128 stands for zero in the data rows.
Here is a table of points, one per row:
[128 111  94 123 103  98 109 163 103  89 205 159 124  90  77 154  88 151
 141 166 169 120  94 153 169 125 170  68 159 114 130  96 119 160 116 152
 152  43  92 142  90  95 169 142 182 110  83  96 166  95  97 184 117 128]
[169 124 109  59 184 135 124  86 141 113 108 137 164 158  39 133  83  83
 163 151 192 101 155 102 177 156 135 109 138 143 119 110 156 140 128  96
 195 166 134 107  94 152 124 127 133 178 141  71  91 104 137 110 117 142]
[143 134 117 118 122 154 138 156 145 163 121  85 100 120 145 176  79  54
 154 102  93 121 131 145 171 135  65  87 185  99 142 117  82  81 157 114
 145 136  91 125 132 130 100 135 110 157  79 112  88 150 130 150 157 178]
[ 68 138 143 108 143 185 112 104 110  82 111 143 151 130 169 172 108 127
 175  58 131 118  85  85  76 113 177 139 120  94 132  97 138 157 142 213
 176 129  80  97 105 118  99  78 141 108 117 129 152  84  97 105 104 160]
[ 98 124 106  81  54 146  77 127  73 115 108 144 106 151 154 126 136  68
  95 149 117 112 146 135 103 129 102 177 132 192 155 158 167  66 108 138
 120 100 121  89 146 128 145 154 109  99 129  66 136 133 134 123  76 137]
[154 156 158 100 124 153 147  90 180 167  98 143 154  38  76 111 167 139
 184  88 163 117 115 163  98 123 157 158 123 102 158 116 127 116  81 144
  99 131 103 193 158 127 162 113 205 122  79  74 116 118 146 127 118 133]
[128 123 105 127 167 147  77 107 161 144 110 166  99 156 187 114 175  91
 149 183 142  98 116  93 141 187 136 116 178  80 125 145  97 170 141  83
 148 159 136 181 147 142 135  89  93  72 117 129 109 118 105 167 132 148]
[156  86 169 158 167 137 151 117  97 130  90 109  88 179 129 154 154 167
  96 122 133 100 118 168  81 154 161 122 135  95 140  98  96  99 120 108
 177  56 112 130  88 146  68  80 196  86 159 116 157 138 192 120 125 115]
[148 110 144  99 156 110 181 188 146 155 169 107 128 128  82  71 127 140
 148 101 101  88  84 120 120 105 138 152 120 142 135 143 131  72 128 122
 165 146  97 112 128 133 141 136  27 102 144 165 133  91 123 187 117 138]
[103 104  73 115 163  98 164 189 163 216  91 126 127 159 154 113  98 136
  86 114 184 112 152  97  96 123 100 132 113 143 108 158 129 179  97 105
 141 137 116  96 141 129 162 185 149  83 131 176  95 136 161 120 123 154]
[100  91 144 131  91 169 114  92 139 104 143 165 146 140 114 120 130 156
 122 102 134 107 121 148 135  79  80 105 210 162 102  84 188 144 150 130
 102 121 113 125 116  82 137  47 103 155 165 143  86 190 141 152  81  86]
[ 76 105  71  72 147 142 139  85 134 142 142 200 113 143 151 135 167 126
 125 150 114 157  99 147 139 172 125 102  76 125 181 121 129 114 140  79
 136 181 115 101 121  62 114 172 126 156 108 125 187 171 163 152 177 126]
[ 87 157 123  68 120 132  89 173  60 157 102 120 142 143 120 144 190 123
 137 108  97 121 158 198 166 117 134 141 150 106  77 163 166 124 114 117
 145  91 152 116 156 138 135  59 147 152 163 182 153 132  47  79 129 121]
[116 146 129 110 111 143 192  75 127 169 122 117  45 114 121 139  71 196
 145 128 145 141  86 163 144 128 159  83 137 155 115 159 156 111 175 129
 134 157 158 139 160 174 160 170 118 120 162 156 104 102 120  76 155 113]
[143 163 169 145  71 165 171 157 141  80 144 174 148 101 153  78 132 115
  82 173 106 127 163 165 100 101 159 151 135 113 127 103 143 129 100 191
 164 152 160 114  64 160 117 129 158 114 151 146 113 168  81 144 189 143]
[112 179 144 205 147 133  49 155 110 133 109 133 148  82 127  71  84 178
 104 106 125 106 118 154  93 139  89 104 118 125 193  80 126 165 113  82
 172 112 150 129 145 179 111 139 128 116 139 115 127 134 125 137 158  93]
[135  95 122 142 121 144  63 143 138 127 142 130 160  95 100 127 136 112
 116 115  86 177 131 109 152  85 201 125 204 163 157 132 100 119  58 214
 136 139 170  98 155 137  87 160 140 155 149 154 133 142 197 103 140 105]
[144 196 133 126 150 124 185 138 155  50 171 131 169 101  89 131 154  61
 120 114 140 129  60 124 125 149 121  60 134 124  77 154 145 114 156  73
  81  90 128 130 159 171 112 177 120 132 163 146 127 128 148 125 121  98]
[125 157 162 142 147  68 119 125 134  76 154  86  64 147 126 131 157  97
  98 128 133 111 144 133 126 121 107 100 126 153  84  88 164 129 116 149
 153 162  98 129 188 121 185 152  58 141  96 112 104 124 161  88 211 109]
[141 136 140 143  73 155 146 166 132 121 142  83 146 132 102 135 155  71
 121 137 152 127  36  87 172 138  93 124  79 173 186 135  87 180  98 152
 132 210 138 245  71 121 187 101 185 107 123 105 179 112 163  79 130 141]
[121  63 168 126 193 126 129 177 172 125  97 164 127 112 155  81 106 102
  89 150 123 168  91  97 162 110 117 145 117 125 115 155 163 108 172 139
  97 108 137 153 168 133 145 137 130 153 157  92 125 115 116 132 184 170]
[133 135 148  98 160 167 165 158  99  78 121 130  95  90  98 163  91 158
 104 104 131 179 200  96 113 131 141  98 100 161  96 197 112 124 100  90
 127 163 130 179 189  79  88 115  90  84 144 153 105 126  99 168 139  98]
[121 135 196 171 102  83 124 107 131 110 113 147 177 161 163 153 110 152
 117 124 120  88 111 145 194 155 195 194 141 159 151 136  70 144 136  87
 132 132 114  80 164 100 143 144 192 111 127 138  96 122 123 135 117 105]
[144 112 166 107  85 107 129 149 149 102 105 145 108 116 149 143 195 113
 155 101 169 202 124 142 142  55 133  87  62  96 141 129  97 126 142  76
 146 139 149 103 147 151 144 168  76 145 130 154  80  91 120 155  76 145]
[ 96 129 113 113 123 131 126  52 117 124 123 142 116 125 107 128 101  97
  93 107  73  74 161 136 101  84 131 154 156  93 118 117  64 150 133 115
  98  86 202 120 102  89 184 143  82 111 173 113 158 211 100 118 118 167]
[105 112 155  84 130  88 125 153 164 110  98 109 137 151 134 103  70 172
 111  93  75 203  99 193  97 147 141 141 164  90 113 180 130 185 119 118
 123 115 110 150  73 148 128 124 127 135  92  71 150  99 116 137 110  36]
[163 177  89 138 116 104  83 130 170 148 104 167 123 156 117  69 117 157
  99 140  48 133 158 123 172 119 162  60  61 124 107 112 122 107 155 112
 100 120  95 148  99  94 119 137 102  93 127 149  81  87 153  79 124 151]
[184 118 116 161 132  75 126 150 108  66  44 171 166 102  94 145  99 150
 171 186 109 105 102 165  69 147  92 166 176 111 147 144 131 104 127 153
 148 143 142 139 158  62 152 140 140 159 101 167 156 126 127 123 120 138]
[ 67 156 150 133 185  64 108  59  51 167 121  88 154 129 166 129 132  69
 116 170 113 128 154 144 127  76 114 130 114 141 171 139 145 119 140 180
  82 118 142 161  96 136 103 108 143 117 127 167 106 147 143 199  97 125]
[195 163 124 153 165 147 134 142 149 157  94 144 112 178 166 197 117 166
  76 100 135 129 150 112 150  79 108 153 106 132  97 114 166 111 154  94
  90 176 199 112 120 141 153 135 134  82 105 130 152  90 162 174 145 109]
[117 103  67 170 150 169 147 140  83 119 185 108 157 190 154  85 139 126
 204 116 144 166 152 147 126 125 141 118 150  73 112 119 135  61 150 114
 121 175 189 150 131 115 131 175 139 105  97 103  74 121 123 115 101 148]
[ 69 144 106 154  87 138 117 146 183 119 160 133 152 132  97 118  96 165
 127 136 144 109 143 148 104 146 127 144  98 163  80 167  66 103 155 151
 175  90 167 104 141 173 143  44 146 181  72 140 140 131 193 165 131 111]
[143 125  88 120 106 169 159 141 118 163 120 117 164 157 123 158 149 117
 156 210 111 134 119  65 148  87  92 167  45 137 136  58  86 104  91 165
  61 144  65 134 175 204 114 130  95 129 105 127 149 180  68  62 115  41]
[152 171 180 144 141 106 131 117 120 223 190 137 159 121 182 181 127 117
  92 172 134 166 164 127  85 157 124 119 168 129 145 117 167 133 154 158
 136 112 147 103 126  78 137 113  85 143 134  98 161 148 114 120  68 163]
[ 79 178 147 129  54 130 151 115 110 116  55  65 130 132 149  87 149 184
 173 143 136 142 125  98 150 148 127 146 148  97  86  47 147 162 107 144
 143  76 123 135 143  91  74 135 141 125 157 101 174 126 157 177 124 154]
[126 102  88 163 104 147 125 115 123 135 121  65  85  64 198 141 116  83
 152 153 119  98 119 166 124 123 156 131  93 140  91 147 180 131  55 108
  96 126 127  65  81 111 114 100 117 142 156 148 133 100 120  95  71 119]
[162 121  76 169 174  99 180 100 101  98 150 176 129  93 116 106 154 150
  90 105 113 183 111 152 160 159  84 192 134 167 124 101  78 194 114 194
 150 100 137  88 126 140 152  98 128 140 112 103  80 119 137 123 130 125]
[135 125 180  82 112 122 116 135  94 129 153 147  74 133 101 100 124 133
 127 110 100 111 134  95  83 163 111 109 113 141  64 108  95 112 155 101
  83 194 111 124 135 159 128 163 174 192 173 131 112  47 134 157 125 134]
[127  49 158 169  98 100 154  46 118 182 153 141 171 140 129 173 148 124
 145 140  92 130 140  59 130 128  92 124 117 153 102 140 153 112  64 122
 139  69 156 157 101 143 113 124 128 115 109 117 129 115  98  92 167 149]
[118 127  70 124 127 113 145 167 186 128 165 105  90 115 183 154 177 122
 136 109 111  65 180  71 133 102 110 185 107 160 183 110 137  92 144 127
 137 107 134 159 103 112  86 153 174 192 162 137 131 140  49  92  92  56]
[146 141 120 172 138 151 101 137 132 163 147 121 100 197  71 102 122 103
  79 158 195 139 113 137 102  98 140 142  98 124 125 181 107 145 165 139
  94 132 126 141 140  71  73 179  97 168 103 149 120 141  91 126 161 118]
[175 100 130 118 175 136  75  88 149 105 128  91 141 146 101 129 101 119
 165  67 167 180 151 157 109 188 146 107 139 180 115  97 148 132 153 121
 122 102  77 149 134 150 185 160 119 134 122 206 205 151 120 157 146 190]
[ 94  79 136 115  95 122 124 136 113 113 170  91 152  74 119 153 129 164
 122 133 125  90 177 166 122 187 139 172 147  90 184 113 151 212 177 111
  97 116 127 132 143 146  40 105 124  84 110 127 122 113 170 108 135 175]
[175 127  89 123 125  65 121 142 105 126 121  91 130 127 163  84 120 156
 154 102 190 136 121  87 107 152 135  66 143 121 164 159 101 103 157  94
  66 177 123  70 122 123  95  48 117 122 134  87 141 168 102 118 163 158]
[138 131 145 156 121 164 118 122 130 122 140 109  91 115 111 145 183 169
 148 134 126 111 148  42 166 120  95 155  91  50 149 217 164 114 107 159
 123 121  65 108  80 168 164 135 133 135 136 136 123 175 156 105 122 105]
Along one direction, these points spread out more than along any other. Take the direction at right angles to it along which they spread out most. Go by this last direction. Where along it does each point below lie, from 0 to 99? 50 is the average, and the first point above lies past it. One standard deviation of the points above along it is 16.
[133 135 148  98 160 167 165 158  99  78 121 130  95  90  98 163  91 158
 104 104 131 179 200  96 113 131 141  98 100 161  96 197 112 124 100  90
 127 163 130 179 189  79  88 115  90  84 144 153 105 126  99 168 139  98] 58
[ 76 105  71  72 147 142 139  85 134 142 142 200 113 143 151 135 167 126
 125 150 114 157  99 147 139 172 125 102  76 125 181 121 129 114 140  79
 136 181 115 101 121  62 114 172 126 156 108 125 187 171 163 152 177 126] 49
[127  49 158 169  98 100 154  46 118 182 153 141 171 140 129 173 148 124
 145 140  92 130 140  59 130 128  92 124 117 153 102 140 153 112  64 122
 139  69 156 157 101 143 113 124 128 115 109 117 129 115  98  92 167 149] 29
[ 87 157 123  68 120 132  89 173  60 157 102 120 142 143 120 144 190 123
 137 108  97 121 158 198 166 117 134 141 150 106  77 163 166 124 114 117
 145  91 152 116 156 138 135  59 147 152 163 182 153 132  47  79 129 121] 40
[144 112 166 107  85 107 129 149 149 102 105 145 108 116 149 143 195 113
 155 101 169 202 124 142 142  55 133  87  62  96 141 129  97 126 142  76
 146 139 149 103 147 151 144 168  76 145 130 154  80  91 120 155  76 145] 50
[184 118 116 161 132  75 126 150 108  66  44 171 166 102  94 145  99 150
 171 186 109 105 102 165  69 147  92 166 176 111 147 144 131 104 127 153
 148 143 142 139 158  62 152 140 140 159 101 167 156 126 127 123 120 138] 66
[138 131 145 156 121 164 118 122 130 122 140 109  91 115 111 145 183 169
 148 134 126 111 148  42 166 120  95 155  91  50 149 217 164 114 107 159
 123 121  65 108  80 168 164 135 133 135 136 136 123 175 156 105 122 105] 23
[175 127  89 123 125  65 121 142 105 126 121  91 130 127 163  84 120 156
 154 102 190 136 121  87 107 152 135  66 143 121 164 159 101 103 157  94
  66 177 123  70 122 123  95  48 117 122 134  87 141 168 102 118 163 158] 55
[ 68 138 143 108 143 185 112 104 110  82 111 143 151 130 169 172 108 127
 175  58 131 118  85  85  76 113 177 139 120  94 132  97 138 157 142 213
 176 129  80  97 105 118  99  78 141 108 117 129 152  84  97 105 104 160] 53
[148 110 144  99 156 110 181 188 146 155 169 107 128 128  82  71 127 140
 148 101 101  88  84 120 120 105 138 152 120 142 135 143 131  72 128 122
 165 146  97 112 128 133 141 136  27 102 144 165 133  91 123 187 117 138] 55
[169 124 109  59 184 135 124  86 141 113 108 137 164 158  39 133  83  83
 163 151 192 101 155 102 177 156 135 109 138 143 119 110 156 140 128  96
 195 166 134 107  94 152 124 127 133 178 141  71  91 104 137 110 117 142] 63
[ 96 129 113 113 123 131 126  52 117 124 123 142 116 125 107 128 101  97
  93 107  73  74 161 136 101  84 131 154 156  93 118 117  64 150 133 115
  98  86 202 120 102  89 184 143  82 111 173 113 158 211 100 118 118 167] 43
[126 102  88 163 104 147 125 115 123 135 121  65  85  64 198 141 116  83
 152 153 119  98 119 166 124 123 156 131  93 140  91 147 180 131  55 108
  96 126 127  65  81 111 114 100 117 142 156 148 133 100 120  95  71 119] 28
[105 112 155  84 130  88 125 153 164 110  98 109 137 151 134 103  70 172
 111  93  75 203  99 193  97 147 141 141 164  90 113 180 130 185 119 118
 123 115 110 150  73 148 128 124 127 135  92  71 150  99 116 137 110  36] 75
